In the rows, zero is written as 128.
A single turn carries every row of the set below to another of its rows. Some are shown first; where does it send the rows asked next?
lovem: [126 150 130 118 120 129 123 158 140 149 164 154  97 131 104 117 139 126
 138 154 144 135 121  89 126 141  99 162 128 136 145 121 114]
komi: [118 135 122 127 118 121 146 134 123 149 147 143  98 134 115 132 125 128
 117 160 143 161 136  77 118 132 139 164 125 133 156 116 109]
lofi: [122 170 110 131 148 129 147 169 116 162 154 138 114 134 106 141 135 139
 102 122 134 113 110  82 107 139 143 107 137 110 120 136  98]
fiz: [134 148 125 121 124 131 148 135 106 138 146 126  96 135 128 125 133 162
  87 130 149 135 150  99 118 115 140 146 134 114 167 113 124]
mifu: [135 148 124 124 124 131 158 132  99 138 144 130  91 132 126 132 130 153
  90 128 152 134 150  91 113 124 141 135 137 116 168 112 122]
Lar: [114 130 153 111 158 126 126 164 131 141 156 147  99 163 132 111 148 121
 104 137 139  97 113  93 119 109 115 147 110 125 141 125 126]
vadi: [114 134 147 122 154 126 145 159 126 142 154 150  94 158 134 129 152  96
 114 129 136 100 116  80 112 123 118 132 109 133 139 124 122]
Tobal: [121 154 126 117 131 126 150 130 112 128 140 130  98 134 135 127 141 143
  90 139 139 149 156  96 114 117 143 153 120 112 161 129 120]
keva: [110 147 137 107 137 158 169 142 125 150 151 149 101 132 140 103 133 125
 103 132 138 107 116 117 104 111 138 138 157 133 151 137 105]
lodod: [110 153 137 105 136 157 163 144 131 153 157 147 100 132 142 106 140 127
  99 127 134 110 118 119 108 105 137 138 154 135 155 142 103]
pogod: [107 165 116 121 145 126 124 164 120 151 152 145 131 133 105 137 125 157
  96 137 139  99 124  80 112 125 149 125 146 101 121 129 106]
rufis: [122 155 122 121 129 123 158 125 109 128 137 131  94 129 132 135 138 133
  93 136 143 148 156  89 110 126 143 147 122 118 161 128 118]
zumin: [101 149 126 128 135 126 141 151 114 156 127 127  92 177 136 128 148 144
 115 139 156  91 123 116 110 141 111 143 135 120 123 120 128]
Dumuv: [119 134 123 121 122 123 132 141 134 146 155 138  99 132 116 126 129 135
 111 159 143 162 139  87 125 123 140 170 121 131 160 122 110]
pom: [130 150 130 117 119 131 120 160 138 149 162 152  96 132 104 113 140 132
 134 155 144 134 118  90 129 140  99 161 135 136 146 120 112]
lafa: [105 143 135 106 139 153 160 141 139 147 158 147 105 127 137 114 134 122
 106 122 138 113 127 120 100 109 141 141 148 137 153 148 110]
Sesen: [116 182 115 122 153 120 139 158 112 152 147 154 123 137 116 142 143 136
  99 141 126 119 118  87 115 135 147 122 130 107 113 140  87]
Miba: [107 168 121 114 152 126 120 158 116 147 143 148 129 137 107 125 128 155
  91 148 132 107 121  84 115 127 149 133 142  97 113 136  98]
Gok: [114 174 111 126 153 125 146 159 116 155 142 141 113 138 108 135 138 126
 102 135 126 122 113  82 106 145 142 116 130 109 115 147  93]
tika: [118 178 112 129 145 124 138 163 116 157 155 150 125 132 110 150 140 140
 102 131 131 110 122  84 114 133 150 115 135 111 120 135  91]
Kom: [133 138 121 133 110 126 145 141 112 161 154 142  88 135 115 128 130 142
 106 153 147 147 123  78 128 126 132 147 141 133 167 102 106]
Res: [101 163 122 132 135 121 132 152 130 153 138 124  90 171 141 135 162 141
 108 139 150  97 126 116 116 132 108 137 126 128 129 131 124]
sabe: [ 99 157 119 134 136 120 128 150 137 151 140 125  91 168 136 142 158 135
 112 133 154  95 135 114 106 134 112 137 125 128 129 133 129]
Bavu: [100 143 122 129 138 123 137 147 121 152 131 128  96 172 132 135 144 140
 117 133 160  91 129 111 105 144 114 143 132 119 123 122 134]
lovo: [122 125 147 122 148 130 135 167 122 150 161 147  95 160 128 122 143 118
 108 121 148  84 109  83 115 118 117 127 126 132 149 112 128]
Mik: [129 149 131 119 117 133 119 159 135 152 162 154  93 131 104 111 138 135
 131 155 145 128 115  85 129 139  96 156 141 136 149 116 115]
Zeme: [126 148 131 123 115 131 132 158 132 150 161 152  97 129 103 121 137 125
 139 155 146 130 117  79 123 144  99 156 140 137 147 114 116]
tabo: [134 138 122 128 113 127 131 144 122 159 161 138  90 136 116 125 132 154
  99 154 147 149 128  87 133 117 133 154 138 135 171 107 108]
vipa: [111 133 151 114 160 124 136 160 129 139 152 148  98 163 137 118 150 104
 110 135 134 104 115  87 115 117 118 144 105 128 137 131 122]
dizun: [116 126 151 113 152 128 124 168 127 148 160 145  98 163 131 111 144 130
 102 128 145  89 110  90 120 110 117 138 123 126 146 118 127]
tukel: [126 136 120 132 112 124 152 136 113 154 146 145  91 134 116 131 127 127
 113 158 145 153 129  73 122 136 136 154 136 134 159 107 107]
poziz: [107 142 139 104 138 157 170 140 125 149 149 150 104 130 137 108 126 122
 109 128 140 109 119 114  99 118 140 142 158 131 148 138 108]
Fiva: [129 137 123 123 118 124 124 145 133 152 162 136  96 133 115 125 133 151
 104 157 144 155 134  92 133 116 136 164 127 129 166 116 110]
mula: [115 171 113 127 143 126 133 167 121 156 157 146 129 129 107 149 132 149
 100 130 139 100 124  81 113 126 149 117 144 109 122 131 100]
nizi: [117 129 146 125 147 128 146 161 123 147 157 151  93 158 132 130 145 103
 113 123 143  89 112  78 112 122 119 123 121 137 143 117 125]
loda: [111 174 118 114 158 121 128 154 113 149 141 152 124 141 113 127 138 142
  94 147 126 116 121  88 116 130 147 131 136  99 112 141  89]
sados: [126 152 128 116 129 130 147 134 110 130 144 125 100 137 133 123 138 160
  86 139 144 143 154  99 117 111 142 154 126 112 163 122 121]
Tel: [105 172 116 119 160 124 135 158 122 146 138 138 117 138 108 121 137 130
  97 145 123 123 116  83 107 137 142 127 129 101 115 154  94]
Kubeg: [130 149 118 125 124 130 162 126 103 137 141 131  92 131 128 137 133 137
  94 130 148 139 153  87 110 130 144 136 132 120 165 121 121]
bideg: [ 98 145 120 131 139 123 130 148 133 149 135 126  96 167 132 141 148 134
 117 130 160  93 135 111 103 142 114 138 128 128 128 131 132]
dilez: [109 165 121 121 149 131 128 175 128 153 154 128 126 133 103 122 128 163
  91 137 134 104 116  85 110 119 140 126 144 101 121 137 109]
bala: [102 161 125 130 136 123 138 153 121 155 132 125  90 178 140 126 158 145
 107 143 150  95 123 115 116 133 107 141 130 122 126 122 125]
Dokap: [108 151 135 106 139 155 158 143 139 148 161 148 103 128 141 111 138 123
 100 124 136 111 124 122 106 106 141 140 150 138 155 146 106]
suf: [102 167 121 115 156 128 124 166 127 146 144 132 123 136 104 116 132 151
  91 147 127 114 120  84 110 124 140 134 136  95 115 146 104]
Mes: [120 167 114 129 144 132 137 177 120 161 160 132 122 132 102 136 133 157
  99 124 138 104 113  82 109 129 143 113 145 107 124 130 106]
bov: [104 140 137 107 142 155 165 140 134 148 154 148 107 127 137 112 129 120
 110 124 140 112 126 118  98 115 141 142 154 133 149 143 112]
rirug: [127 149 130 124 114 131 128 160 131 150 160 152  94 128 101 116 136 129
 135 154 144 127 115  81 125 143  98 154 143 135 148 112 115]
Milu: [125 149 131 121 117 129 129 158 136 148 161 154  97 128 104 121 139 122
 141 154 142 134 121  82 124 142 100 161 133 136 143 119 116]

Sesen goes to loda
Mes goes to lofi
Where do these go?
dizun goes to lovo
poziz goes to bov
bideg goes to sabe
Dumuv goes to Fiva
rufis goes to Tobal

A single turn carries every row of the set below to another of its rows. Some are shown first; where does it send the rows asked next?
Teg: [157 159 121 115 120  92 124 162 109 111 120 123]
vop: [155 150 126 130 129 112 136 125 119  96 100 138]
bired: [155 154 121 133 138 100 131 155  84 139 112 155]
vobu: [146 153 122 142 112 124 141 124  92  99 106 150]
suso: [127 149 120 137 137 100 130 136  86 130 103 163]
Gulan: [163 156 122 145 126 100 116 148 124 132 119 129]
zadak: [123 150 116 124 109 102 123 145 111 101  92 164]
kuri: [127 154 110 136 128 117 121 153 126 144 124 120]
felaz: [144 149 109 115 116 131 117 162  90 132 135 129]
zapo: [117 139 127 115 117 105 152 143 106 109 112 144]
dut: [135 141 113 143 125 112 121 147  99 161 113 128]
tuk: [156 152 122 130 137 100 134 154  82 142 118 145]
pomu: [115 140 121 124 115 107 156 138 110 113 104 143]
tav: [149 148 120 124 107 142 111 131  96 105 103 130]
kemem: [153 157 119 131 132  95 132 154  90 128 109 168]
Pivi: [159 161 118 127 124 105  97 142 119 104 103 142]
tizis: [139 136 110 130 105 147 122 134 119 117 100 134]
Gaded: [119 138 102 107 110 115 139 166 113 123 113 136]
dinem: [153 164 113 134 122 103  98 136 121 109  99 134]
silut: [156 160 126 121 127  94 132 145 120 100 103 130]
Lus: [146 147 129 142 125 129 147 128  86 130 111 149]
kadon: [115 143 114 126 110 100 124 142 130 106 105 146]
kefed: [114 141 121 116 117 106 155 144 105 115 110 140]
mari: [152 158 115 138 129 127 116 150 113 142 120 113]
sadut: [156 162 118 132 123 104  94 139 120 112 104 135]
gaf: [136 132 100 131 105 145 118 139 108 128 116 129]
viku: [151 157 118 137 121 103  88 143 113 126 108 128]
ruke: [127 139 103 131 104 144 109 146 109 130 113 131]
poz: [138 140 118 125 130 118 109 138 100 110  82 165]
bepa: [149 147  99 122 118 137 104 151  85 131 117 143]
Zamo: [139 147 133 137 134  99 121 135 108 116  86 161]
zipu: [140 152 108 122 107 126 133 130 103  87 105 144]
Vaz: [115 141 117 114 121 112 152 150  95 120 120 130]
Kod: [134 135 105 131 102 147 116 141 110 124 110 131]
ligos: [143 146 102 122 116 131  98 143  91 123  96 160]
sos: [139 141 124 144 124 126 136 142  84 152 112 142]
Gep: [152 156 122 134 136 104 128 161  84 142 112 152]
belun: [128 136 108 115 110 104 127 163  93 144 127 142]
rano: [112 139 112 134 119 105 125 147 133 126 113 128]
dozi: [148 144 115 109 108  98 124 165 101 136 126 125]

kefed goes to bired
suso goes to Gulan
Where do these go?
ligos goes to rano
bepa goes to kadon
tizis goes to Vaz
mari goes to zipu
Pivi goes to ruke
vop goes to felaz
gaf goes to zapo
kuri goes to vobu

